rotation steps, each row followed by its count of steps:
The counts run from 0 to 666.
[ 19  -4 -31 -12  -1   3  -3   3  20  14  23   6  -6   5  -2  15  23   6
  14 -11  31 -14  14   9 -16 -16 -12 -17 -12  -8   1 -16  20   7   2  17
  -3   3 -20   4  11  -4 -12 -16  10]  374
[ -2  15 -13   0  14  36  22  11 -18  -2  19  11  -9  20 -13  12  27   0
  -2   5  17  21  -2   6   9   6  -8   1 -24  -2   8  13 -12 -10   6  -7
   0  -4   6   5   1   8 -34  13 -10]  608
[ -3  -8 -31   3  -2  20   9   1   5  -3  20  -2 -13   4  -3   1   8  25
  -2   5   6   7   0  13  11  19  -3  15  30 -13 -19 -11 -17 -23 -18   6
 -12  -8  -8   4   8  -5 -45   3  -7]  331
[-32 -10 -10   2   8   6  -9 -16  10   7   6 -12  -6  23  -7 -11  15  -4
  -1  -4 -12 -24 -12   1 -21 -17 -20 -10  12  -8 -13  -5  12  25 -17  11
   9  30 -18  25  16 -18  -7  -7  20]  568
[ 16  -3 -20   8   1   3 -29 -23   1  -1  -6  13 -12 -13  -7 -24   1  -7
   9  29  -9 -18  -9  -7 -12  19 -16 -18  15  -6  10   1 -14 -20  -9   3
  12  -1 -10 -21 -21  -6  10 -13   0]  529
[  2  14 -20   0 -18  -1  18  10  -5   4   6   5  14   1   7  24   9   6
   2  -1   1  36  13 -15  27  18  14   0 -26 -12  -4  -4   4 -19  13  10
 -17  -1 -16  12  21  25  10  23  10]  307
[ -2  -1  -2   5  18  -1 -25 -32  10  -3   1   3  -5  -1 -24   6  -5  10
 -11  -5  16  -3 -10 -21  11  -7  -6 -35  -6   0   8  -9  10  37   4  -6
  35  33  -4   7 -20  -2   0 -20  -7]  221
[  2 -16 -30   1   4  -1  -9 -13  -1  -9  21  19 -11 -21 -10  -1 -19  23
  14  13  23   6  15 -12  18  46  -5 -12   3  11   7 -17  -4 -22   5   9
   2  -7  10   2  -2  11 -10  -2  -5]  458
[  1 -28 -12  12  -5 -12   0  -4  -1  -6  20 -10  19 -28  11   4 -33  12
   6  13   6  11  12  -3  10  26   3   5   8  10 -20 -20   7  -9   3   7
 -12  -8 -15  10  20   3  -4  29   6]  122
[  6  23 -27  12  -7  -8  24  10   4   2  -5  -6  -9   0   4   4  -4  18
  17  -7  16  24   2  21   6  -2  15  -2   2 -20  -9 -11  19 -22  -4  12
 -19 -17  -9  34  17  21  -4  -6  -1]  42
[  2 -19 -24 -21  -9   9  -3   1  15  11  21  15   2   9 -11  15  25   5
  -5  -4   5  -2  24 -17   1  16  -3  -6 -14   1 -15 -24   5   2   4  27
 -11   6 -32   5  23  -6  -1   8  14]  570
[  0   6 -25   3  11  35  29   6 -13   9  25  12  -4   9  -2   7  14  -6
  24   2  16  11  10  16  -6  14 -25  10 -15  16  10   5  -9 -20  10  -6
 -18   1   3  10  11   5 -15  14   5]  342
[ 14   0   1  -1   5  21  35  32  -4   1  19 -21  19   5  15  16   6   5
 -10   8  18  14   1  17  -2 -11   5   8 -21  -4 -13  -3   9  -6   5  -7
 -11 -17 -15   0  10   3 -23  31  -5]  145
[ -1   1  -1 -10   1  -6 -16  -3   2   7   7  12   0  -4   5   9   7 -11
 -23   8  20   0  13 -41  10   3  -7 -31 -19  11  -2   0  17  12  32  -1
  18  -6 -10  -8 -27  13   1  -3 -22]  612
[  4  30 -14  25  14  11  22   4 -12  -6 -10   7  -7 -16 -11 -25 -19 -22
  13   2  17  26 -21  -5 -12  22  12  25  18  -4  -9   7   3 -16   1 -19
 -19 -24  -9   2   8  10  10  13 -16]  482
[-18  -7   7  -9   9   9 -11 -27  -8  12   4  28 -16  -4 -12  -7 -16 -15
  -9  12   7 -13  -1 -37 -10  44 -20  -6  13  13  -1  -8  -8   3  21  -1
   1  15  12  -7 -15   9  10   5 -11]  427
[  4 -12 -19  -5  -5  18   2  16 -18  -4  23  14  18  -3  11  -1  11  -5
   3  37  -9  -1   5 -18  -4  22 -11  -6 -20   7   8   1  -2 -27  -3  11
 -10 -16  -4 -13   6  13   9  33  12]  469
[-12  -8 -13   3   5   2 -25 -15   0   9  -4   6  -7   8   4 -18   3 -10
  -6  26 -10 -40 -15 -18 -31   0 -24 -21  11   1   5  -1   2   6  -3   7
  21   8  -6  -6 -20   2  17 -13  11]  232
[ 22   0 -22  18  11   7   6  -6  19   7  11 -25   3   1   1  -5  10 -15
  27  -3   9   6   0  26 -16 -15 -10   1   2  -7  -9   0   7  -6 -15   7
  -8   6 -41   6  16 -19  -8   5  24]  444
[-32  -9   2  19   6  -4  -6 -24   3   8  -6 -27  12   3  16   9 -21   8
 -14  12 -18  -2 -25  -4   4 -10   8  -2  23 -15 -23  -5   7  24 -10  -8
  13  31 -14  19  -2   3  -7   0  12]  360
[-10   3 -10   5 -22  -5   0  -6  -5   8   6  -4  29  10  10  19   3  -6
   5   7 -11  23   8 -19   8   3   7  -9 -27  -1   1  -6  16   4   8  16
 -11  11 -28  19  26  16  24  22  25]  40
[ 35 -25 -13  -5  -8  -7  -3  -8  21  20  15  -5   0  -9   1   4 -20  13
  17   5  -1 -14  20  23 -21   8 -17 -10   5  12  -1 -33  -7 -16  -6   7
  -3  13 -12 -15   9 -13   8   3  12]  559
[ 13  -3 -33  -6  -2  28  11  -4  15   5  14   0  -5   4 -11   4  12   8
   5   5   3   0  -1  16  -4  14   8  28  16 -22 -10 -18 -17 -14 -23   9
 -19   9 -23 -12  21 -10 -22  16  14]  65
[-24  -8  15   0 -13  -4  19  -3  -1  16  -9 -30  16  25  26   8  -9   9
 -12  23 -34   3  -7  17  -6 -19   2  -7   0  -8 -12  -3   6   3  -9   2
  -1  18  -6  29   5   6   0  14  12]  534
[-20   9  -6   6  -2   9 -17 -20  -6   4 -12  16   6  -1   8  11  -9  -7
 -14  22  -8  -8 -24 -38  -2   7  10  -6   6 -14   6  -8   8  29  -1   4
  16  20  -2  -7 -15  31  28  -3   6]  163
[ -1 -14 -17 -14 -11   0  12  -5  -1  14   3  22   0   7 -13   1 -18   6
   9   5  13 -20   2  -5 -30  15   0  10   5   2   2 -35   6  11  -6  26
 -18   9   4   2  25  10  34  14  14]  397
[-15   6 -14  13  15  -6 -22 -15  -6  -8   8   9  -5   4  -6 -11  14 -11
   1  16   8  -3  -3 -27   7  -7 -25 -41  -9  15  14  17  22   9  11  -4
  26  -3  -1  11 -20   2  -8 -16 -13]  611
[ 16   5   6  21   7  24  26  -9  -9  -8  -3 -14  15   1 -14  17 -13  17
   3   4  -8  33 -14  29  15   7  18  10 -16  -9  -1  -1 -26  -9 -14  -7
  -1  16  -6   7  19  -3   6  32  17]  422
[  2  29   1  10   5   3   9 -12  15  14 -16 -21   9  12  -1  23   7  -5
  -4 -23  -2  20  -9   7   0 -28  13  -6 -13 -17 -11   9   9  32   3  -9
   8  36 -23  16   4  12  11  -6  16]  545
[ 19  22  18   8  26  23   9   0   3   4 -15 -12  -6   9 -16 -13   1 -24
 -13   1   6   1 -26  16 -27 -24  -3  -5   8  -5 -10  15  -1   9   2 -23
  14   2 -18 -14 -17 -16  -2  -4 -19]  116
[ -1   1  11   1  -1 -22   5  -7   2  15 -17   3  -3  -4   0 -10 -44   0
   0  -1  11 -13 -12   0 -31  -7   0 -17  13   6   1 -22  23  26  14   2
   5   0   8   7  -7  15  47  -8  -6]  521
[-13  10 -21   2   5   9 -26 -20  10  -7 -13   8 -17  16 -29 -11  23  12
 -18   8 -15  -4 -13 -11   9   5  -4 -23  13 -19  -1   4 -19   3 -18   3
  25  16 -15   7 -10 -10 -16 -21  -9]  599
[ 25 -20 -36   5   3   6 -13  -9  12  -2  17  10 -15 -14  -2 -14  -4  10
  18  18   7 -18   3  18 -13  24 -19  -8  15   4   7 -14 -11 -34 -16   9
  -2 -10  -7 -18  -2  -7 -11  -7   8]  262
[ -9  34   3  19  19  14  16 -11 -13  10 -23  -4  -7  24  -3 -11   5 -13
  10   3 -15  22 -20   7  -6  -6 -11 -14   1  -9   8  26  -1  -5   7 -27
   6  10  -2  28 -19  12   3 -11  -9]  576
[ -8  15 -14  -1   6  28  12  -3   2   9  16  -8  10  21   8  29  28   3
  -8   0   9   1 -14   4  -3 -29  -3  -2 -15 -16   9  -4  15  33  -8   1
   3  27 -11   9   6  13 -11   2  22]  638
